Here are some numbered points:
-53  32 -52  27 -13  18  67 -32 -21  30 -54 -47  79  19  -2 -10  21 -26 -26  70   3 -13  14   4 -15  20 -26  15   6  -8 0
 10   1  -4 -29 -19   7  85 -62 -11  14 -18 -12  -4  29   2  11  18  20  -2  32 -48   4  11 -10  38  66  23 -38 -16   6 1
 12  41 -23  53 -46 -86   6 -27 -26  23 -42   3  55 -30 -34  66 -63  24  24  38  17 -21  51  23  53  27  22  30 -40 -12 2
   3   14   11  -18   14   18  -32    6   20   23   35   10  -15  -23   36   36    1   45   28 -127  -16  -82   54   12  -59  -36   36  -12   11  -19 3
-12 -13   3  47  22 -10   6  -1  -5 -27  54  60  25  14  -3  31  59   8  -1 -43  13  17  -2 -36 -24 -28 -44  45  14 -12 4
 -6  14 -44 -29 -24  68  10  -9 -68   0 -36 -13 -21  28  -7 -13 -28  16   1  18  25  26  24 -37  15 -11   3  16  -7 -12 5
-31 -54 -25  80  17 -11  61 -38   4  45 -22  40 -14 -62 -28 121  18  21   3 -63   6 -41  17  32 -33  54  46  64   7  -5 6
-37  -2  15   3  15 -11  15  16 -49 -23  14 -10 -12  19  15   9   4   3 -18  24  26 -43  26  23 -34  15 -16 -45  19  41 7
  3   3 -12  18 -13  -3  27 -21 -62  10 -45 -39   7  35  -8 -34 -24  14  19  99   0  10   7  20  27 -59 -37   4  25  10 8
-25 -24  -3 -49  -7 -37 -57  17 -33 -57  -4 -27  17   7  -6 -53   7  -7 -14  14  34  20  -9  12  54 -16  18   1  41 -14 9
Which two points above are nearest to each new point, looking only along the 4 directions in which the numbered points spread most? Their numbers follow each, nearest first.
-47  38  -6  18 -35  -5  31 -70 -84 -28 -30 -45  17  -6 -36 -16 -29 -18  -9  64  -2   3  18  12  16  36   0   9  27  -8 8 0
-19  20 -17  27 -12 -14  -2 -37  18  24  12 -43  27   2   1  19   2   3 -75 -15  18 -39 -46   9  27 -13  15  57   0 -34 7 5
-65 -39  16 -30   6  -5 -42  49  47  49  -3  15  35 -34  30 -33  23  35 -35 -73  -3  -2  23  33 -57 -16 -17 -35  49  -2 7 4
-35  72 -26 -20 -44 -68  28 -56 -76  14   5 -17 -10 -27 -17  12  -7  13   8  66  16  56  64  13  13  37  -5 -18 -22  24 8 5
-14  23  16 -26  35   9   1  21  19  21   3  24 -43  10  44 -12  10 -17  -3  -4  -2   6  31 -27   9  33  -2 -30   4  16 7 5
 -7 -13  19  30 -22 -29  47  -7   4  52 -17 -41   1  61  21   7  -1 -11   3  48  11  -4  23  16  70   8  25 -36 -16 -11 5 1
  6 -10 -50   1  -6  13 -27  33  12  -2 -20 -36  -5  36  17 -12  49  -2   3 -27 -21  -4 -28 -16 -54  -7 -16  34  26 -18 7 4
  25  -13   47  -49   11   20 -116   22  -39  -89  -47  -58  -51   46   73  -93  -17    6  -21   36  -40   66  -88  -16  110  -23  -37  -24   17   14 9 5
 52  28   7  30  67 -22 -30  21 -25 -43   1 -16 -52  62  12 -14  -3  19  -1  42  16 -54 -32   0   8 -72 -26  64 -18  12 9 7
 12  22 -53   0 -11 -37  54 -76 -19   1 -49 -46 104 -11  -9  22 -65  17   9  76 -32  31   0  -8  -6  28  11  31 -24  22 0 8
 14  -7   8  21 -23  32 -68   4  33 -18  58  25 -45 -32 -14 -13 -33 -29  10 -27   3 -31 -15  62  -9 -35  41  46 -13   2 7 3
 -5  61  19  57   7   9  66 -47 -32  34  17 -19 -46   0 -44  54  10   5  14  25 -28 -22  45 -14 -11  20  -2  40 -48   3 1 0
  26   39  -15  -16  -16    5  -25   10   31  -16   63   36   -8  -15   47   21   29   33   43 -126   19  -42   45  -12 -100  -66   33   16  -39  -10 3 4
-23 -16  -7 -14 -21 -36  -8 -83 -16  -4 -42 -13   2 -15 -22 -19 -19 -40 -16  30  14   5  -6 -11  10  41 -20  -4  -1 -23 5 8
 41   7  25  13  48  44  -6  46  23   2  10  16 -20  17  -3 -37   6 -23  -4 -28 -34  56 -11 -17 -11 -56 -38 -15  17 -25 7 5
-16   2 -15 -40 -17  -3  30  10 -25 -47 -47 -15  34  -8   9 -42 -56 -39 -32  83  -9  -8  -9  10  69  70  16  41   1 -31 8 5
 40 -19  -8 -13 -19  23 -10  55  37  49  -2  18 -43  51  47  -5  17   3  -3 -13   8 -25  -5 -15  40 -26  47 -19 -30 -10 7 5
